The rows of R fall into 3 groups, and each row is roughly a mix of its group's hidden directions; one row fits no group.
R (103 x 15):
[[ 20  -6  18 -39 -37   2 -29  11   0 -13  23  21  24 -14  43]
 [ 24  25 -41 -28  29 -20   1  19 -45  -3  18  -1 -21  -3  18]
 [-48   8 -51  15 -13 -17   0 -11  -6  -3   0  26   1  15 -40]
 [ -4 -16 -49 -24 -13  11 -12   8  28  12 -50  28   6 -21  -1]
 [ 10 -23 -17  -7  29  -3   6  -7  39  15 -64   8  -2 -21 -14]
 [ 28  -8  34 -10  55  23  36 -29  -1  14   0 -15  -8 -10   6]
 [ 20   4  40 -14  32  16 -15   0   2  18 -12 -57 -27  12  -4]
 [ 16  -3   6  30  64 -27  18  -7  22  14  -7   1 -31  -8 -14]
 [-35 -13 -32  18 -52   1  -9   0  -2 -16  27  39  18   5   2]
 [-21  22 -45  17 -44 -11 -27  45  -3  -5 -12  -1  -7   9  -5]
 [ -5   0   1 -56   5   7  -2 -29  -2  -7  30  48  22 -17  15]
 [ -2   6  34  -6  25   6 -16  20  54 -11  20  20 -18 -29  27]
 [-32  27 -56  -7  20   3  25   3 -32 -14 -15  -8 -12   8 -26]
 [ 26  24 -36  15  -4 -12  32  29 -42  -9  21  16   1 -11  30]
 [ 16 -22   6 -28  35  26  38 -38 -12  -7  18  22  11 -20  22]
 [-22 -23  25  32  13 -21   1 -31  42   6 -21   8   5   6 -40]
 [ 17   2  -6  26  11 -16  -4  27  -1   6 -52 -52 -20  11 -16]
 [  7 -32  26 -33  -1  -4   1 -47  -1  -7  26  37  32  -8  11]
 [-36  33 -52  -8  13   0  19   1 -33 -10 -11  -7  -9  13 -32]
 [  4  28 -18  33  18  13  13  37  -1  16 -28 -41 -36   5 -10]
 [ 54  -7  39 -25  22  21   9  -3  -3  20 -12 -26   0 -12  29]
 [ 15  15 -56 -38  -4  -2  12  19 -40 -12 -24   5  10 -11  16]
 [ -5  14  -8 -47 -17  46 -17  20  -9  -1 -31 -40  -2   2   8]
 [ 44  23  16 -30  34  -7  12  -8 -32  29 -17 -34  -5   6  -4]
 [ 14  13 -17 -13  34  28   9  40  21  -8 -14  -3 -29 -33  35]
 [ 15 -31  34 -23  17   2  17 -58  -8   4  19  19  26  -2   0]
 [ 40 -12  36 -18 -29  20   0 -10 -17  12  31   6  24  -5  39]
 [-14 -13  44  -1 -48   4 -11  -6  -6 -31  -9 -28  37  16  -2]
 [-32 -28  31  10 -20   0  -2 -39  36  -7  -4  25  30   2 -24]
 [ -6  -2 -14  49 -45  -2  -9  25  39  24 -20  21   3  -4  -7]
 [-26 -15  25 -27 -14 -18  -7 -43   0 -25  23  32  38   4 -11]
 [ 27  11   5 -17  14  -6 -25  31   2  12 -45 -51 -21   4   0]
 [ -3   7 -34 -40 -39  23  -7  11 -33 -12  21  20  18  -6  30]
 [  0  11 -43 -38 -35  15  -8  14 -41 -12  19  14  13  -1  26]
 [ 21  15  -2   1  -4 -10 -13  36 -22  -2 -40 -61 -13  14  -1]
 [  2  -6  20 -41  40 -13   6 -39  15  -3  21  42  11 -19   1]
 [-41  -8  -9  15 -31   4   8 -22   9 -14  35  51  24  -1  -7]
 [  7   0 -55  -6 -17  -6  29 -12 -27   9   0  49  24 -11   3]
 [-29  -2 -25 -18 -40 -30 -42  17  10 -30  -1  27  16  -1  -1]
 [  8  -5  -5  23  62 -40  14 -17  13  12 -11   5 -25  -1 -28]
 [  0  17 -13 -47 -34  38 -11  10 -19   1  29  19  13  -9  33]
 [ 22   8  10  38  35  27  33   7   5  32 -12 -33 -31   1  -3]
 [  8 -18  42  44  27 -27  13 -24  18   3  37  16  -6   2  -4]
 [ 14  11  43 -22   9   9 -33  18   6   5 -15 -58 -19  11   3]
 [ 19  17 -16  45 -18  17  10  32 -14  33 -18 -37 -22  14  -3]
 [ 21 -13  -2   1  17  -9  43 -26 -27 -15  34  39  21 -16  24]
 [  6  -6  -3 -30 -40   5 -25  18   1 -20  27  33  21 -17  43]
 [  8 -23  45 -20  -4  -1 -12 -31  22  -1  37  38  22 -12  19]
 [ -3   9   7  31 -47   5 -15  38 -19 -13  -6 -47  -1  22   5]
 [ 33 -25  47 -19 -16   9 -10 -12   9   0  28  16  22 -14  40]
 [ -5 -12 -49  10   8 -11  40 -17 -17 -12   8  51  15 -15   2]
 [  6 -19  -3 -58 -11  -6 -13 -16 -10 -28   9  32  32 -17  26]
 [ -3  24 -18  44 -12   6  17  14 -28  24 -12 -39 -16  28 -27]
 [ 25  -1 -15 -29  36  33  45 -25 -35  14  -6  -6   1  -9   9]
 [  0   1 -46 -48 -30  26 -18  13   0  11 -35  13  11 -12   9]
 [ 11 -21   9  -5  38  -5  10 -19  38  15 -58  -4  -1 -14 -21]
 [-27 -19   1  55   2 -37  10 -20   6 -18  27  22   2  13 -24]
 [ -7  19 -45  31  16  15  31  16 -22  12 -26 -28 -25  10 -21]
 [ 13  20 -24 -57 -22  33 -14  20 -19   6   5   7   5 -13  33]
 [ 27  20  -5 -20  -7   3  -8  33 -39  -5 -25 -55  -7  11  13]
 [ -9 -21  15  45  25 -18   7 -12  49  11 -29   4 -11  -3 -30]
 [ 18  15  10   8   0   4 -27  35  15  26 -37 -50 -28   9  -6]
 [ -1  -2   2  56  38 -39   5   5  19   7  -4  -8 -31   8 -26]
 [ 17   8 -26 -46  -7  31 -16  23  15  22 -46  -4  -3 -19  15]
 [-14 -20  22  27 -23   8 -24  -6  57  28 -28   2   1   3 -23]
 [-19 -16 -29  22 -32 -21   0 -14  24  11  -9  55  24  -6 -19]
 [ 10  29 -17 -29  11  -7 -24  35 -22  -1 -28 -49 -23  10  -2]
 [ -4   1   3 -46 -43  34  -3  -8 -26 -14  18   9  34  -2  25]
 [ 10  -6  10  26  26 -39  12  -8 -25 -10 -28 -47  -6  23 -29]
 [-33  -9  29  34  20 -33 -10 -22  34  -7   2   2  -7  13 -41]
 [-10  28 -43 -38   8 -15 -20  25 -32 -14 -23 -27 -14  10 -10]
 [ 23  -5  34  44 -23  14  25  -2   8  18  38  23  12  -8  25]
 [ 27  24   9 -34  14 -19 -31  20 -21  12 -22 -48 -17  13  -3]
 [-33  21 -41  28 -15 -17   2   8 -24   1 -17 -18  -7  28 -42]
 [ -4 -19   6 -46 -23 -15 -27 -16   5 -24  18  40  32 -12  19]
 [-11 -26 -20  -2  22  -8   4 -25  46  14 -32  42   3 -20 -21]
 [ 19 -19   5  23  12 -14  42 -24 -10  -9  34  45  19 -17  20]
 [-25 -26  23  12  27 -22   9 -53  18  -6  12  22  10   7 -34]
 [-24 -27 -39  33   3 -41   1 -13  16 -12 -11  37   3   0 -26]
 [ 18 -34  35  26  10   7  31 -37  19   9  22  31  17 -13  11]
 [-42   4 -50  23 -37  12  -1  23  19 -11 -17  25   3  -5  -9]
 [-28 -23  -2  11   7 -17   2 -34  36  -3  16  58  12 -11 -17]
 [ 24  11  10  32  35  25  28  16   5  26 -18 -39 -32  -2   1]
 [ 13  18  40  -4  17  21 -14  24  -5  -1   6 -60 -29  11  12]
 [  8  -7  19 -50 -16  52  12 -20  -1   3  -2  10  30 -17  25]
 [ 17   8  24  11  61 -11  24 -15   7   8  39  16 -24 -12   8]
 [ 12  17  41  -4  15  24 -16  22  -1   5   4 -60 -28  12  10]
 [-16 -12 -58   4  -9 -17  18 -15  -1  -1 -16  52  18 -10 -15]
 [  0  12   5   6 -14   7 -37  33  26  23 -42 -41 -21  10 -14]
 [ 23 -11  35  30  24 -13  32 -22  -9  -3  50  19   3  -5  18]
 [ 36   6 -14 -36 -12  39  19   3 -35  15  13   7  11 -14  40]
 [  3  14   0  43  34  13  30   5   0  24 -19 -38 -31  11 -24]
 [ 20 -17  10  26  12   5  -8  20  42  20 -53 -28 -19  -8  -3]
 [  0  -9  36 -16 -39 -33 -52   8  21 -14   6   7  21   4   7]
 [-13  -5  56  26  -3  14 -27   0  40  16   7 -29 -17  15 -14]
 [ -7  17 -30   8  36  29  54  -5 -38  -6   2 -18 -15   2  -5]
 [ 26 -21  52  18  13  -6  18 -38   6  16  37  20  13  -2   8]
 [ 47 -23  26  30  22  -9  38 -19   2  17  14  21   8 -16  21]
 [ 12  26 -11 -39  18  -2  13  -2 -60 -17  33 -11  -1   6  16]
 [  5  -9  30 -24 -35 -33 -56  -1  25   6  -5  11  20   5  -3]
 [ -2  23 -45 -11  16   2  -6  40 -17 -10 -35 -37 -28   1  -1]
 [ 19  25  23 -45 -17  46  -6  15 -17  10  10 -24   5  -4  32]
 [ 17   7  33 -37  38 -15  -3 -31 -36   0  32 -20  -4  15  -3]]
Here is one row of each group, with its name. Which group are the others in?
[-56  19 -36 -22 -24   3 -31  12   0 -18 -10  -4  -4  14 -26] : <3>
[  6   3 -69  -5   8 -34  -1  15 -39  -9 -14   4 -11   5  -6] : <77>
[-27 -14  14 -16  46  -5  13 -32  26 -29  22  36   1 -19  -3] : <128>

[ -7 -26  44   9 -15 -11  -9 -37  18  -3  42  34  23   3   1] : <128>
[  8 -31  40  29 -10  16  22 -30  28   9  23  32  21 -12  12] : <3>
[ 32  25  21 -15   6  28  -1  29 -13  17 -18 -55 -17   2  17] : <77>
[  9   5  39 -10  60 -27  -1 -23  31  13   2   7 -15  -9 -16] : <77>
[-22 -15  47  -2   1  17 -34 -16  42  13 -12 -28 -10  13 -25] : <3>
[ 30   5  38 -35  35 -18  -6 -29 -31  10  23 -21  -2  13  -2] : <3>
[  8   8  37  40  23 -25  18  -4 -27 -15  34 -32 -12  21  -5] : <77>
[ 13  -4 -25  33 -29  -8 -10  22  32  38 -47  10  -1  -5 -13] : <3>
[  4   2  53  23 -43  22 -23  11  33  24  11 -11   6   6   8] : <3>
[  8  11  13  22 -46 -23 -36  27  -6  13 -19 -37   2  26 -13] : <128>
[  6 -23   4 -53 -15  -7 -16 -19  -4 -23  14  36  33 -16  26] : <128>
